In the data rows, 128 means zero.
Some points:
[128 108 155 164 124 144 111 114 131 151 132 171 107 158 129 110 118 128
 107 128 181  90 106 127 149 124 123 119 119 131 104 120]
[171 165 101 115 112 112 117  98 117 173 116 157 140  98 120 131  82 172
 116 147 130 162 133 135 120  62 102 146 108 123 125 121]
[130 116 126 139 127 110 140  76 122 136 131 134  97 108  90 128  86 133
 164 126 135  72 112 114 123 147 120 128  94 132 153  68]
[102  82 131 124  91 140  80 155 108 106 106 132 109 138 132 164 115 130
 133 157 127 161 184 108 118 130 110 173 133 114 129  80]
[172  52 117 135 167 141 159 112  98 127 145 108 117 110 132 130 129  88
 132  84 163 158 141 115 128 154 130  84 121 108 130 117]
[124 181 120  78 121 124 148 158  93 124 127 176 125 117 134 135 190 127
 141 106 155 111 125 166 124 136 143 112 128 149 155 121]
[143  67 104 115 156 113 107 119 120 127 105  96 114 142 156  90  92 115
 122 117 146 134 149 142 157 115 114 161 117 112 102 127]
[138 122  95  97 127 135  73 128  98 134 104 118 160 108 132 126 131 130
  97 104 113 138  90 102  96 150  99 133 160 126 119 136]
[ 77 131 105 121 108 126 136 126 118 162 126 147 115 106 147 112 115 114
 111 136 113  77 148 117  98 124 124 107  87 157 122  96]
[103 102 139 155 108  86 112 135 118  82 103 161 164 105 113 172 141 138
 123 158 137 156 111 134 166 110 148 130 127  88 138  88]
[112 155 165 104 141  98 104 116 112 116 111 140 176 161 149 114 118 118
 100 116  89 146 142 138 154  82 123 131 143 130 110 138]
[115 130 150  80 131 154 133 153 140 148 104  91 121 102 131 102 104 161
  95 109 148 125 113 147  66 125 119 115 150 145 127 121]
[131  89 129 149 131 122 125 138 101 152 125  95  96  92 106 132  99 117
 154 150 114 116 122 178 162 109 142  97 151 159 140 145]
[163 134 155 146 134  67 149 104 110 106 148 126 107 107 158 150 155 125
 148 165 173 173 107 128 100 128  79 134 123 168 146 127]
[137 160 193 171  94 114 136 116 119 136 135 111 151 123 121 151 135 139
 122 119 138 128 148 142 113 144 131 133 139 133 109 129]
[105 182 114 130 119 127 120 108 119 106 128  93  68 141 141 169  85 157
 161 112 124 130 135 146 101  96 134 133 110 123 113 141]
[132 131 133  93 146 155 167 120 166 108 168 142 179 150 180 168 121 198
 132 174 121 127 138 110 148 105 157 113 129  95 158 128]
[134 126 122 127 142 126 124 135 153 114 123 130 133 135 110 161 149 103
 112 109 122 134 150 193 157 140 156 115  99 185  93 182]
[144 136 142  96 116 124 131 100 171 134 115 136 158  88 115  89 156 147
  95 122 113 141 123 167 125 128 142  96 130 105 120  90]
[ 86 157 127  99 140 181 163 150 155 159 114 138 106 129 112 100 108 109
 156 111 124 105  85 105 143 116 139 134  90 107 117 127]
[172  98 152 110  88 143 133  80 130 162 111 125 156 122 153 105 147 162
 150 119 110 160 143 151 114  82 104 142 122 147 133 117]
[134 130 136 106 119 126 118 170 150 183 186  84 103 124 114  87 171 123
 121 107  93 134 149  96 114  72 157 146 160 100 148 110]
[121 116 130  90 114 175 120 135  96  87 135 111 127  75 128 135 112  89
 169 161 118 117 131 160 137 121 140 165  97 157 156 173]
[137 142 129 129 156 135 103 174 128 121 142 182 107 171 141  95 131 116
 149 109 119 125 154 162 101 106 127 124 156 117 138 112]
[141  99 133 141 151 124 138 133 141 126 143 162 132  95  97 159 144 140
 130  93 102 104  90 109 147 136 149 118 159 147 153 115]
[140 166 160 139 146 151 126 121  52 163 139 115  91  87 149 103 162 144
 168 129 114 107 157  61 157 161  98 107  85 116 125 117]
[127 116 128 134 146 108 147 117 170 100 113 116 127 133 126 123 132 140
 118 156 108 122  99  77 127 132 115 104 120 118 117 190]
[ 97 136 133 161 166 142 117 163 128 130 107 152 135  90 133 128  88 107
 153 134 111  95  86 114  84 107 141 148 113 119  90 154]
[157 156 169 125 137 134 121 150 129 102 160  86 119 157 136 163 115 119
  94 130 139 121 111 139 129 170 140 118 105 114 118 103]
[127 156 115 114 127 122 124 125  98 116 165 125 106 156 170 134  95 114
 129 151 127 144 128 131 138 139 132  95 178 121  93 128]
[108 108 129 168 119 142 139 160 116 144 133 123 129 134 163 141 138 141
  86 132 123 153 114 142  90 150 162 197 159 149 143 125]
[147 180 105 116 160  93 119 102 133 144 142 128  98 151 156 136 107 152
 141 140 114 121 117 156 147 170 150 152 155 131 118 102]
[118  98 122  98 114 142 114 129 121 170 102  86 172 148 185 158 113 139
 139 136 122 148 137 102 121 106 182  45 146 156 132 108]
[135 141 117  92 193 138 112 131 101 120 139 115 142 167  98 113 137 117
 155 129 170 115 153 142 128 141 134 125 145 115 139 115]
[101 132 129 130  96  95 141 137  77 120 141 172 168 154 152  64 135 104
 137 120 141  84 133  84 101 128 111  99 117 104 112 160]
[125 136 101 160 126 103  78 157 130 152 149 157 143 121 134 128 128 157
  98  92 144 145  95  72 146 129 171 160 117 186 158 160]
[144 151 138  95 115  96 154 143 118 111 136  94 145 129 149 121 125 143
 116 153 108 134  91 115 108  98  96 144 117 141 131 125]
[150 142 107 149  94  95 118 156 139 113 113 112 126 102 185 133 119 150
 111  92 151 105 132 133 173 149 131 134 136 101  95 166]
[113 156  66 175 137 141 132 110 148 111 198  75 165 133 130 129 127 117
 130 128 149 156 143 152  87 133 118 116 122 125 111 128]
[122 141 150 150 139 100  83 110 177 108 156 104 153 142 113 124 123 115
 133 109 108 142 126 129 132  89 101 100 145 120 187 114]
[135 151 146 123 144 124  98 161 148 125 140 130 136 125 147 129 149 101
 142 158 175 146  99 139 142 109 142 141 116 107  85  60]
[109 130 139 137  85 102 179 145 104 161 133 136 129 141 110 104 129 148
  75 147 115 156 120 157 123 137 149 165 130 102 113 135]
[155 101 130 133 109 116 138 118 115 171 112 103 115 168 103 157 155 138
 162 149 124  88 161 110  90 113 137 172 150 112 142 116]
[163  97 162 144 146 129 123 117 122 134 126 150 121 142 138 139  93  89
 124 145 108  94 181 166 122 158  77 120 124 148 131 142]
[ 92 128 146 187 154 127 144 137 145 160 145 168 112 110 150 145 107 109
 148 103 152 142 158  76  87 103 143 141 116 154 107 114]
[110 107  95 110 115 116 177 120 158 132 133 143 151 114  93 153 142 136
 135  82  78 133 145 107 149 125  86 136 115 154 114 104]
[111 105 127 102 152  77 125 126 125 132 142 133 164 125  89 124 129 153
 121  94 154  75 111  99 150 104 121 126 142 133  87 160]
[158 147 133 146 122 158 106 132 134 159 142  89 182 119 125 137 116 139
 141  91 102 150 101 126 123 133  90 133 123 130 136 130]
[124 111 148 167 146 115 157  84 110 119 119 142  96 108 100 108 141 130
 101 132 140 191 142 134 105 115 186 137 110  87 134 148]
[ 91 130 131 128 109 129 131 152 142 152  81 131 116 135 114 183 116 130
 125 140 180 113  99 137 113 100 104 133 156  88 126 122]
[150 142 155 133  98 172  93 128 124 162 171 123 110 144  93 150  97 157
  80 135 131 114 106 141 125 124 148  89 124 125 169 138]
[130 120 130 126 127 106  93 104 124 129 117 151  91 134 145 122 116 146
 168 119 147 153 100 168 135 155 168  97 172 128 138 131]
[135 139  79 100 108  85 149 107 134 173 148 157 102 102 109 149 154  98
 129 165 122 158 129 145 108 151 118 126 145  98 110 124]
[100 175 126 119 123 136 132 105 119 121 168 118 150 147 155 130 141  70
 147 122 112 181 150 125 155 126 141 142 113 139 123 111]
[ 92 133 147  92 148 128  77 104  99 102 124 126 118  73 128 166 160 128
  91 111 118 169 143 109  94 118 102 107 151 145 116 120]
[123 136  96 154 168 166 111 147 134 128 132 135 120 155 141 139 149  95
 152 123 116 133  92 158  96 150 113 141 114 115 146 112]
[105 143 118 174  97 131 112 118 128 130 124 106 126 144 107  90 152 135
 120 165 105  93 136 165 144 106 138 152 167 106 141 117]
[133 118 121 127 163 131 172 140 120 149 123 164 139 138 107 156 117 159
 125 119 116 132 141 103 130 104  91 106 186 143  75 147]
[151 143 140  93 151 156 138 128 143 127 129 129 132 128  91 109 125 178
 141 151 162 152  95 121 156 123 103 124 181 112 138 136]
[110 123 229 104 190 100 136 133 145 136 134 106 134 138 120 125 138 154
 126 104 139 140 103 123 117 117 128 142 101 111 152 121]
[152 125 104 145 106 108 136 140  54  87 169 102 121 148 132 124 142 134
 150 128  86 122  66 157 133 103 127 119 100 136 117  88]
[161 102 141 104 153 169 141 131 104 123 142 147 154 107 126 143 153 145
  84 137 109 130 127 146  89 109 104 125 128 115 140 143]
[ 99 117 140 169  96 149 146 141 145 113  81 123 137 136 125 168 168 139
 151 130 117 146 161 147 112 129 136 124 113  83 139 139]
[125 152  91 140 144 147 112 111  97 104 124 113 144 112 117 129 109  79
 126 137 168 153 127 133 116  93 143 105 125 110 122 107]
[133 120 114 133 102 116 157 189 107  87 139  94 135 115 123 116 144 168
 130 119 170 102 147 181 127 132 123 119  98 174 125 143]
[ 85 114 141 147 131 101 109 110 110  84 114  81 118 131 129  94 162 137
 131 140 113 109 121 130  89 154 148 128 156  88 135 140]
[ 76 133 103 130 172 111 154 139 142 111  85  84 131 104 120 118 114 157
 132 139 101 144 143 109 133 128 138  95 134 148 153 125]
[129 129 142  98 142 151  70 107 142 150  87 124 109 167 137 119 160 133
  95  92  99 143 134 148 126 118  86 123 111 143 152 127]
[113  98 141 127  91 109 100 124 137 120  88 132 138 137 102  79 106 133
 147  93 113 162  95 105 167 155 120 136 131 177 142 124]
[150 149 145 126 101 140 151 134 128 129  74 122 164 117 101 138 105  97
 156 131 114 150  84 126  95 181 139 148 120 109 122 120]
[115 136 146 144 127 154 155 131  83 106 137 172 159 131 145 120  99 157
 125 107 100 136 155 149 106 169 148 177 165 106 168 109]
[128 116  81 124 133 158 135 100 113  85 110 150 108 175 150 108 137 106
 141 131 131 149 125 152 120  97 112 127 162 121 112 133]
[ 93 136 139 156 156 112 139 107 156 161 122 154 123 124 156 106  97 143
 164 130 136 128 103 126 115 175  90 116 118 136 123 137]
[148 161 104 151 157 144 112 166 145 126  99 151 130  82 109 108  99 135
 100 165 120 120 145 102 152 144 138 100 168 163 170  92]
[148 126 105 103 120 125 123 130 175 117 153 108 103  90 127 124 164 138
 144  77 158 119 151 152 154 128 121 188 150 129  92 135]
[151 129 124  87 176 123 133  83 130 122  97 134 118 134 136 123 142 132
  93 167 103 134 117  71 155 146 172 198 100 166 127 122]
[189 113 137 143 107 158 110 168 120 138 128 140 111  90 161 119 128 127
 156 117 116 135 145 131 162 126 168 106 113 106  60 154]
[120 123 125 118 118 102 153 109 117 139 121 121  82 109 182 162 142  55
  73  75 117  70 120 138 151 115 141  92 146 128 147 121]
[126 121 131 110 137 141 124 145 140 131 144 108 144 107 157 117 155 109
 148 170 169  99 149 147 171 126 123 147 124 123 125 157]
[127 121 102 138 164 119 118 160  94 113 126 108 111 113 101 160  87 132
 102 105 133 125 164 148 203 127  72 129  67  66 136 137]
[155 131 117 147 105 134 147 126 152  68 112 146  87 156 118  91 114 165
 119 103  95 135 134  76 127 131 104 100 113 127 163 156]
[173 131 126 136 114  89 130 149 111 121  80 115 155 173  70 158 137 111
 167 141  99 116 135 112 105 114 173 118 145 124 106  98]
[ 72 115 131 120 121 129 122 121 158 103 135 148 113 119 126 131 125 140
 152 127  88  89 147 124 148 160 131 137 138 126 119 112]
[166 163 134 149 119 117 140 150 127 129 110 143 139 146 125 106 137  65
 132 118 168 126 174 114 174 125 139 145 135 138 166 161]
[173  99 115 118 139 114 133 134 169 123 181 132 118 127 171 128  74  89
 137 135  97  97 136 144 137 134 133 168 124 127 142 121]
[116 131 126 102 130 135 156 166 108 131 126 122  74 187 126 159 149 121
 136 152 171 151 125 130 118 123  97 125 137 174 156 131]
[117 136 111 142  92 149 138 105 152 107 135 150 135 137 115  82 124 141
 137 144 176  93 147 125 127 133 123  99 100 153 112  59]
[148 145 155 164 109 161 148 126 183  98  98 115  88 135 142 116 136 125
  77 149 113 122 117  94 151 113 113 117 119 150  89  96]
[151 118 132 117 108 159 134 101 152  88 107 134 162 108  98 111 113 129
 106 149 143 100 171  85 109 145 147 115 145 169 132 156]
[120 150 124 130 147 139 104 152 150 116 153 137  96 113  71 108 142 142
 137 134 106 134 163 110 106 170 130 127 117 149  71 145]
There is one direction along which these points spread out most. Take the direction at right angles to it along which they spread out most. Go by this last direction. How many in every 100 of the points above lie lower along it than each point below? Answers are rounded to whole numbers. More than half of the points above lie lower than the first one.
[ 97  77 110 167 169 147 123 131 129 156 126 154 167 121 157 111 180 154
 124 161 122  90 105 143 150 151  92 131  97 139 103 111] 78
[120  97 172  95 109 103 136 155 141 110 147 164 113 116 117 120 101  79
 178 139 104 143 121 180 133 120 140 108 104 134 116 176] 62
[125 146 139 124 110 165 159  89  91 113  90 126 150 158 100 125 127 114
  99  86 147 126  94 131 135 135 165 175 135  95 104 112] 34
[124 125 139 141 111 126 121 121 117  99 150 132 135 135  87 138 114 113
  87 143  98  81 107  92 128 114 103 148 140 142 115 165] 69
[148 145  76 126 136 104 175 127 141 137  94 111 135 108 148 126  96 117
 140  72 162 110 154 153 129 126 127 144 108 127 171 149] 74
[ 89  99 102 145 144 162 145  80 105 153 157 142 115 171  96 115 137 148
 140 128 136 134 123 115 166 127 173 100  99 176 107 148] 88
[130 141  94 100  84 134 104 108 139 119 153 149  94 142 146 160 156 139
 161 119 149 150 110 126 121 166 133 122 105  76 138 161] 51
[145 155 120 125 123 143  59  87 144 156 116 129 171 145 119 173 162 147
 138 136 120 105 134 127  97 113 140 120  85 126 151 163] 24
[ 91 120 151  69  93 157 112 104 147 125 173 133 144 118 122 131  89 142
 100 118 146 126 140 117 110 110 126 130 142 109 144 137] 44
[106 154 157 179 123 132 146  88 129 160  91 100 125 125 124 123 164 137
 145 168 121 119 153 135 141 150 112 147 164 111 127 146] 54
[114 114 139 118  99 100 141 166 142 165 132 113 158 180 107 142 120 121
 104 137 131 165 146 110 134 198 116 111 111 103 113  99] 50
[116 102 127 133  99 142 139 115 143 139 141  95 134 116 128 121 125  47
 139 140 177 129 102 118 170 157 109 147 154 152 138 153] 74
[121 137 101 117 110 135 128 138 148 174 123 146 137 131 132 115 139 120
 101 155  90 165 107 121 141 118 106  92 121  98 186 151] 36
[159  99  94 112 154  65 112 148 156 120 117 130 115 133 143 117 117 104
  99 167 147 108 154 138  98 145 159 118  84 132 130 148] 69
[156  84 125 152 122 154 149 155 147  97 135 134 111 113 136 131 149 143
 133 107 121 116 101  73 118  90 115 130 139 142 144 121] 66
